In the rows, zero is written as 128.
Rotation paths and how fast each direction turns (degrees a step)
Each turn is a multiple of 5 degrees from 10 to 175, or 0.
Each row of a path follows its step; steps can be skipped.
Path 1:
step 6: [130 136 130 122 131 127 122 134 127 133 116 127 126 114 130 128 128 127
 133 117 138 130 128 121 136 134 128 125 127 117 124 128 132 135 127 129
 129 128 130 126 129 126 122 135 127 131 128 141 124 130 132 135 125 123
 126 124]
step 11: [133 127 123 122 129 130 131 129 129 122 125 131 124 116 136 127 131 129
 133 119 137 125 134 122 137 124 131 123 127 124 127 139 136 130 132 134
 119 137 122 128 128 121 133 132 125 126 130 134 121 128 126 124 127 121
 125 119]
step 15: [124 132 126 124 127 129 133 128 127 130 117 127 120 125 141 133 118 124
 129 135 128 123 128 121 128 137 130 133 130 131 132 134 122 128 120 133
 128 129 128 123 130 125 125 125 122 122 130 127 120 122 131 133 116 116
 132 125]
step 18: [127 125 129 124 125 127 129 133 132 128 127 119 138 127 131 132 124 133
 130 121 137 123 135 120 132 134 116 131 133 130 122 141 127 129 126 126
 131 136 136 123 131 134 126 128 126 129 130 133 115 135 130 124 126 125
 125 129]
step 19: [129 131 126 124 125 121 128 126 131 126 131 124 131 126 129 125 128 126
 139 123 134 126 129 116 138 119 130 128 127 125 130 135 131 132 124 131
 114 125 126 117 131 126 124 128 124 121 123 131 126 123 128 140 127 124
 117 123]
step 23: [131 130 122 116 129 128 128 127 132 130 123 132 129 123 138 130 130 130
 129 133 131 126 128 116 130 132 118 129 134 127 123 138 125 123 118 131
 128 129 123 119 133 125 127 125 131 133 135 130 118 135 127 128 117 128
 125 133]
step 26: [127 131 126 127 127 126 127 129 125 132 121 119 131 118 129 129 124 124
 135 123 127 119 143 121 138 138 127 121 123 131 133 134 126 134 128 126
 128 129 124 123 128 132 125 128 123 122 127 130 122 136 129 127 125 116
 133 124]
step 32: [121 133 121 127 135 137 127 125 120 135 120 128 131 126 135 128 129 132
 133 124 134 119 131 123 137 124 131 124 127 134 133 124 135 131 127 134
 131 124 122 116 129 124 127 126 132 123 122 127 115 124 123 129 126 128
 123 124]
step 33: [128 138 124 129 126 125 128 131 126 130 122 117 128 130 134 140 125 124
 129 123 123 125 132 122 127 140 127 133 130 127 127 139 133 128 124 136
 125 123 126 128 130 132 135 132 126 132 133 129 117 128 133 127 118 136
 122 125]
[129 128 127 128 124 128 126 129 129 127 131 127 124 126 127 127 129 129
 128 129 128 127 128 128 125 126 127 128 127 126 125 126 127 130 128 128
 126 132 127 126 127 130 128 131 128 128 127 129 128 128 126 130 129 127
 129 127]
45
[128 129 129 125 127 130 128 127 127 129 127 131 127 127 127 130 129 128
 126 129 126 126 129 128 130 130 127 126 128 128 126 128 128 128 126 126
 131 131 129 127 129 128 125 127 129 125 129 128 130 128 128 129 128 128
 129 130]
130
[129 128 131 126 128 127 127 126 130 129 128 126 128 126 128 127 128 127
 128 126 128 129 129 127 128 128 125 127 128 126 129 128 125 126 127 127
 129 128 129 131 125 132 129 129 128 127 126 130 127 129 132 129 128 126
 128 128]
90
[130 131 129 128 127 125 129 128 127 128 128 126 128 128 129 127 129 126
 129 129 126 127 127 127 127 130 131 128 125 127 129 128 128 131 126 127
 127 127 129 129 130 128 127 126 129 128 126 129 129 130 129 130 128 128
 130 125]
160
